In the rows, zero is written as 128.
Where one turn sends some rows of the set: a few examples, then the rows asked:
Poso: [ 88 156 130 150 128 113  85 155 135  98 117  98 122 122 124 152 136 152
 108 163 134 153 137 124  96]
zosa: [ 99 158 135 138 140 120  78 150 149 100 120  86 141 122 145 126 128 145
 107 141 122 148 131 118 109]
pago: [135 132 146 166 109 151  99 159 132 106 146 119 118 126 119 160 109 127
  88 143 127 136 131  93 125]
zap: [116 142 136 157 129 108 104 187 153 118 116  79 137 121 149 128 134 134
 124 160 132 160 145  95 117]
begel: [136 149 166 177 118 146 120 147 130 107 134 114 130 136 107 164 169 140
 154 137 124 110 134 123 115]
kem: [122 136 113 164 126 110 116 155 138 118  99  97 130 120 144 166 134 145
 125 143 109 184 119 116 112]
Kele: [106 143 164 158  89 143 110 140 147  93 125 128 125 114 118 144 147 125
 138 105 118 117 133 128 127]
pono: [106 149 131 151 143 132 112 167 141 100 144 124 122 145 134 134 147 126
 145 113 155 127 105 113 145]
Nuf: [141 171 126 160 144 134  90 163 151 112 117  98 143 140 120 170 140 138
 119 117 131 116 132  77 108]
kasa: [ 99 140 124 145 129  95 106 169 146 108 116  92 127 134 129 155 135 130
 139 171 134 156 150  99 106]
nobar: [121 130 160 167  92 128 121 171 123  99 131 126 140 147 132 143 166 141
 120 131 112 123 166 113 146]
rotus: [149 128 157 136  96 133 144 156 126 103 114 115 118 127 144 171 142 137
 134 107 125 132 150 122 120]
liguk: [105 131 160 164  99 145 105 147 155  84 121 130 129 110 115 130 150 131
 131 105 119 127 141 119 136]
Fiso: [ 95 132 135 159 128 106 101 177 147 121 128  84 142 134 129 140 134 121
 132 161 125 156 158  93 104]
buvu: [140 176 142 156 104 125 148 167 136 119 111 110 123 122 114 145 132 100
 121 112 126 150 133 116 133]
tiv: [135 130 153 162  97 138 123 174 123  89 124 126 144 137 142 138 166 152
 124 135 116 136 169 105 140]
zor: [ 99 161 142 142 132 130  78 140 141 102 124  99 136 124 129 150 126 154
 113 149 123 152 129 124  84]
zik: [106 131 148 150 134 111 137 176 151 109 130 107 143 130 123 150 150 125
 143 108 127 147 139  94  73]
makud: [138 171 149 131 115 108 136 159 122 111 135 111 141 152 112 131 141 115
 111 129 126 131 157 111 132]
Fuv: [119 158 125 164 135 142 119 189 118 103 139 122 129 151 154 140 158 136
 132 127 153 137 118 113 144]
dev: [141 142 108 172 142 108 101 143 131 118 128  99 146 129 117 163 153 148
 103 117 124 121 118  89 121]
simu: [129 133 118 159 108 149 106 143 126 102 138 121 132 132 137 165 104 108
 104 129 106 141 131  96 132]
gid: [147 132 136 157 101 138 111 152 136 106 149 124 133 132 127 162 111 118
 126 157 117 133 130  78 126]
gud: [126 147 113 150 125 111 110 148 144 110 106  88 137 107 160 141 132 144
 130 148 115 167 111 114 113]
lig: [144 122 147 133 102 138 140 148 130  91 115 112 125 111 145 155 140 135
 139 103 128 131 153 120 113]
Bogu: [127 146 126 143 136 134 128 167 115 104 148 111 119 133 148 146 147 135
 139 118 167 126 107 121 124]
Vimaz: [ 98 150 105 156 125 110 106 155 139 103  94 100 121 121 140 167 131 133
 129 149 119 173 126 122 110]
Bek: [129 159 107 188 122 130 101 165 132 123 127  87 150 113 125 159 151 119
 126 125 131 114 127  80 106]
Nagar: [132 137 161 182 131 149 128 159 126 114 114 106 113 137 112 175 159 132
 123 103 124 128 144 133 126]
fofit: [132 186 145 159  95 123 126 143 120 106 134 123 138 123 105 130 151 130
 106 133 121 135 119 128 132]
vuk: [123 134 142 168 129 136 129 144 116 108 131 105 139 155 123 164 165 114
 147 115 106 114 156 123 129]
vitug: [108 151 146 151 132 124 119 166 119  95 134 117 154 140 133 150 164 163
 108 122 119 145 136 112  72]
pogi: [100 146 130 183 123 122 127 167 145 103 114 126 149 126 128 151 165 141
 131 111 102 167 111 107  95]

lig turns into liguk
pogi turns into vitug
Where do these go?
fofit turns into makud
Bogu turns into pono
vuk turns into Nagar
kem turns into zor
zap turns into gud
pago turns into gid
dev turns into Nuf
rotus turns into Kele
Poso turns into kasa

Where one turn sends some rows of the set: a few examples, then the rows asked:
bimul: [121 109 123  95 128 117 122 114 124 114 145 157 117 116 115 127]
les: [111 143 136 144 114 147 148 153 136 121 116 120 143 136 137  95]
Vus: [134 116 118 113 142 116 131 126 113 110 144 158 117 119 132 156]
vaga: [125 144 143 126 125 124 124 156 137 141 129 125 133 133 144  81]
nin: [122 109 110 120 118 139 125  99 117 104 125 162 127 124 129 129]
Lufa: [150 114 129 154 146 144 117 142 138 138 114 116 151 134 131 105]
Ridob: [133 110 113 111 127 123 109 104 115 117 134 164 121 122 137 126]
Zepem: [140 114 112 118 135 122 113 109 111 116 133 165 121 123 144 137]
Nov: [132 114 122 101 139 111 121 122 119 118 148 159 115 117 126 139]
kof: [114 141 141 130 115 138 135 152 141 131 122 122 139 133 134  80]
nimib: [ 98 141 133 127 124 142 152 144 140 146 144 108 126 117 138 144]
bav: [113 108 120 103 120 130 134 112 124 105 138 155 121 118 110 130]
Telo: [102 139 137 115 127 130 137 143 143 157 152 110 121 114 138 131]
noli: [145 112 129 152 142 147 118 139 139 136 114 115 151 134 126 100]
zuze: [ 96 139 137 116 120 136 141 140 145 154 148 108 123 115 133 129]
rume: [104 142 133 126 130 136 148 148 137 149 147 109 124 117 143 148]
Bim: [147 112 131 151 143 144 115 139 140 139 115 116 150 133 127  99]
kiliv: [106 142 135 120 132 130 140 147 139 155 150 110 121 115 144 141]
Sog: [114 110 116 115 124 135 144 115 119  97 133 155 124 120 115 145]
labat: [122 149 134 153 126 143 151 162 129 121 117 122 142 137 148 112]
fomuv: [ 93 138 134 122 119 143 148 140 144 147 144 108 126 116 133 135]
baf: [127 111 107 127 124 139 129 105 111 103 124 161 127 125 136 142]
Kuru: [135 114 109 126 132 130 123 109 108 108 129 163 124 125 144 146]
loke: [124 108 113 111 120 131 114  99 117 113 129 162 124 122 129 122]
luras: [145 113 128 155 142 147 119 140 139 135 112 115 151 135 127 103]
bego: [149 113 129 153 146 143 115 141 139 139 115 116 150 133 129 101]
nibo: [147 113 128 156 145 146 120 141 138 134 113 115 151 135 129 105]
fida: [126 115 115 120 134 128 143 123 113 100 136 156 121 121 125 159]
Pafe: [136 149 141 134 136 120 127 164 131 141 131 126 133 133 156  99]
Fudo: [134 151 137 148 136 129 140 168 126 131 125 124 137 136 158 113]

kiliv turns into rume
nibo turns into luras
Fudo turns into labat
Where do these go?
fida turns into Sog
nin turns into loke

Where one turn sends some rows of the set: a few examples, then the rows asked:
Dunit: [ 95 131 135 106 156 102 131 122 132 139 144 107 127 118 136 138]
remad: [125 150 109 132 176 141 125 128 128 128 138 122 155 106 128 151]
peka: [114 151 110 112 108 168 113 142 119 101 138 121 136 119 125 113]
Gaku: [ 97 119 124  78 126 148 111 146 134 153 120 125 130 116 141 156]
siser: [114 136  88 128 152 134 106 156 123 136 135  95 164 117 149 137]
zevi: [ 90 113 150 128 147 135 113 147 131 144 125 114 141 102 159 142]
tinef: [137 122 116 122 136 166 114 114 139 103 159  89 135 114 138 150]
zuru: [141 126 110 130 130 171 119 123 133  99 158  96 129 114 142 137]
rulag: [124 154 123 103 114 180 123 141 127 117 129 108 134 131 112 130]
novil: [113 131 109  95 128 102 131 112 126 122 140 132 141 120 140 147]
tonif: [119 114 115 111 129 133 129 138 104 106 106 141 138 107 138 142]
Tuti: [ 98 140  97 114 125 146  99 105 134 130 138  88 161 114 129 141]
vedu: [ 92 128 118  86 128 134 113 127 132 137 144 152 125 103 141 140]
lila: [ 81 116 134 141 140 153 109 121 133 129 165 117 115 111 141 139]
bopo: [111 122 105 103 145 154 121 127 116 147 106 147 121 103 128 143]
Zatap: [ 99 140 114 127 133 165 102  99 136 129 135 110 163  97 131 149]
Sir: [110 126  88 102 123 140 119 136 124 165 127 135 124 121 144 127]
pon: [142 122 108 121 131 167 116 125 131  99 151  84 129 120 135 138]
voso: [106 123 132 138 147 169 129 131 120 133 140 113  98 129 114 138]
Nemi: [117 113 132 114 122 146 117 142 128 141 111 127 158 110 159 166]
vibom: [121 139 137 130 143 140 143 151 129 160 129 121 118 130 144 123]
reven: [ 84 111 128 121 144 147 110 127 129 135 148  82 114 132 124 152]
rilip: [135 141 115 108 113 133 140 139 134 153 130 128 139 138 149 144]
gure: [119 155 122 119 142 142 117 166 133 111 164 131 149 113 149 131]
sotag: [131 119 109 124 129 162 109 121 136  99 160  84 137 114 146 141]
Zul: [105 117 122 122 151 126 130 151 101 118 112 118 118 115 135 114]
Zari: [ 95 113 108 138 129 154 117 146 114 127 149 102 101 133 135 116]
balu: [120 145 127  97 154 146 120 171 126 109 131  99 145 124 124 150]

sotag turns into zuru
siser turns into gure
novil turns into tonif
Where do these go?
Zul turns into zevi
vedu turns into bopo
Zatap turns into rulag
lila turns into voso

Where one turn sends some rows of the set: a few examples, then the rows asked:
Dese: [113 115 159 157  67 130 122 166 148 135 114 123 145  92 133  93 118 153
 101 118 149  95 143 170 118 131 128 127  85 120 175 106]
Bosu: [119 126 131 144  90 126  93 132 132 146 122 160 118 114 115 103 120 160
 118  90 132 100 134 113 122 108 151 146  81 120 152 106]
Medes: [137 132 137 150  92 116 134 114 122 123 120 129 113 130 115 107 118 179
 101 118 108 104 142 154 146 127 148 147 101  93 167 137]
nev: [130 107 120 176  85 120  98 154 165 120 148 142 128 131 115 100 119 143
  90 112 135 115 137 134 126 102 151 109 125 111 133 121]
Kurum: [139 113 142 146 109 120 132 123 126 108 115 124 112 144 126  99 121 181
 110 116 113 106 131 158 148 130 145 149 108 105 171 129]
razi: [ 98  71 125 140 112 113 109 169 152 124 131 122 142 105  96  97 123 123
 113 103 159 108 141 144 141 104 105 106 103 122 132 101]
peg: [140 101 127 122 116 126 117 156 131 113 130 107 144  97  92 103 113 143
 101 144 145 104 137 171 169 104 124 114 138  85 148 121]
tirud: [116 105 125 113  90 131 142 125  98 130  86 113 130 110  87  96 138 146
 118 113 140  89 137 138 152 116 141 106  99  87 176 115]
Vak: [130 124 146 142  76 114 140 142 125 114  92 122 117 128 107 108 131 189
 107 112 100  98 131 149 154 122 138 138  89 101 159 124]
ganu: [131  99 128 171  80 124 105 165 170 128 135 124 129 118 136 101 127 150
  95 115 134  96 126 143 125 104 150 123 121 110 114 116]
met: [123 110 135 165  82 108  86 157 175 138 137 125 125 126 120 122 122 160
 108  97 138  86 131 146 131 106 157 109 118 106 129 107]
Kamed: [111  91 132 130 101  86  97 159 150 144 103 115 134 112  97 106 122 118
 103  98 161  89 152 144 141  92 120  98 107 116 138 105]
gupon: [103 112 130 144  89 119 105 128 135 143 122 161 116 127 110 104 120 150
 119  96 125 102 134 122 114 131 149 144  73 122 138 115]
kesu: [117 102 129 140  92 136 101 139 128 134 113 165 125 124 117  86 120 149
 118  95 127 111 118 128 112 130 150 145  87 130 143 117]
Luzis: [122 105 151 150  64 104  83 154 168 138 130 128 119 103 117 114 115 150
  99 110 129  91 123 141 143 103 156 122 112 104 123 100]
tiruk: [142 129 125 148 116 134 128 120 122 119 113 124 122 140 122 104 112 176
  96 120 107 122 149 149 135 119 154 133 104 106 169 130]
Kolem: [108 109 133 114 117 126 150 126  98 139 104 122 125 106  78 102 122 149
 114 124 131 105 153 135 149 132 123 120  89  88 167 112]
Ziser: [139 134 145 154  94 115 126 137 121 124 109 137 118 134 100 111 115 192
 110 112 110 110 137 147 156 121 137 149 102  97 176 124]
bape: [137 104 112 129  98 134 119 151 127 136 120 102 151 107  86 116 119 161
 111 142 140  94 144 164 177 101 125  93 131  93 148 109]
Fetu: [109 119 159 116  97 123 133 155 154 131 100 127 133 127 121  80 135 153
 112 150 170  74 159 153 144 127 133 119 118 110 161 110]
nuki: [107 103 140 114 140 139 139 134 111 131 113 119 135 111  79 114 116 162
 122 120 128 120 144 143 138 133 137 110  98  88 167 112]
bunov: [ 91  75 119 138 108 111 116 164 156 155 128 126 136 108 106 111 119 121
 121  98 161 105 143 132 133 102 123 104 100 119 134 107]
vikir: [134 101 115 120 104 114 123 162 150 113 139 109 129 108  99 117 111 145
  99 135 138 105 141 171 175 109 127  97 140  98 153 125]
zavi: [106  87 127 143 122 117 114 173 151 142 140 135 150 106  81 113 125 139
 113 116 152 111 145 130 128 101 114  99 108 113 121 111]
posu: [129 107 114 134 127 129 126 139 138 109 146 106 143 102  96 116 120 149
 103 132 149 107 154 159 162  89 128 100 129  87 155 123]
miv: [113 102 121 106 121 132 148 147 102 154 100 117 137 102  89 102 120 139
 123 121 142 114 142 135 143 123 126 114  96  93 171 122]
los: [107  97 109 128 107 112  91 169 152 134 115 124 143 118  88 110 121 131
 113  99 156  96 154 147 141 102 116  86 107 126 135  99]
Mirav: [115 112 159 122  79 119  98 144 149 149 129 126 155 102 116  71 120 145
 114 141 169  95 138 170 141 126 130 116 111 112 172 112]
bota: [111 112 132 126 107 136 146 133 104 132  99 112 123 112  83  94 129 160
 113 112 134 108 153 126 158 119 124 106  96  86 183  97]
vifik: [141  95 125 107  97 106 116 143 129 129 118 110 138 108  88 118 126 158
 112 138 141  77 136 168 179 103 119  99 127 110 145 116]
tanap: [117 115 151 137  85 112  99 167 157 120 125 123 135 116 128  96 113 141
 113 152 165  91 149 156 143 126 119 139  83 127 166  95]
vized: [123 111 120 166  72 109  92 149 173 132 141 132 129 123 123 113 117 145
  94 109 131  94 138 156 130 108 152 116 117 110 115 124]
lega: [100 104 129 139  93 122 114 141 129 143 113 159 119 132 110  97 114 146
 130  91 128 124 125 123 124 129 148 146  77 119 162 123]
digut: [115 118 144 135  72 155 130 160 139 109 104 150 129 103 125 103 118 152
 113 140 155  76 142 156 137 134 145 137  99 119 169 103]
Feva: [112 112 129 150  69 118  97 131 129 132 104 151 124 115 116 101 114 148
 119  93 128 105 129 128 138  98 143 156  69 124 152 111]
mota: [ 93  84 114 133 103 112 108 160 150 143 126 125 142 106  86 110 119 120
 110 113 154  98 154 142 139 110 114  95 100 117 117 103]
far: [139 123 131 137  96 122 148 130 133 120 126 112 108 130 129 106 123 184
 105 127 107 110 136 148 159 123 146 135 106  95 173 132]
sedug: [135 120 124 150  76 117 102 162 174 135 140 138 120 117 135 108 114 156
  93 116 122 106 130 143 136 104 157 128 123 112 123 128]
purag: [113  94 133 157 101 133 110 132 132 148 130 155 124 136 111 105 116 165
 122 109 118 120 128 116 116 130 150 131  84 130 142 107]
biti: [116 101 143 111 134 134 149 130 103 141 101 107 129 101 100  88 130 152
 114 118 137 107 143 136 138 124 128 122  98  89 168 111]
pov: [108 107 149 131  83 134 141 139 140 128 106 146 148 114 119  86 127 168
 119 120 159  83 148 183 146 125 121 125 110 134 180 124]
Tegi: [129 104 116 133 100 118 130 140 132 122 131 102 140 103  87 113 114 145
  96 141 139  98 154 174 174 106 120  99 132  86 147 123]

nuki turns into posu
lega turns into far
vifik turns into Kamed
Where do these go?
Ziser turns into bota
Dese turns into digut
peg turns into razi
Tegi turns into mota

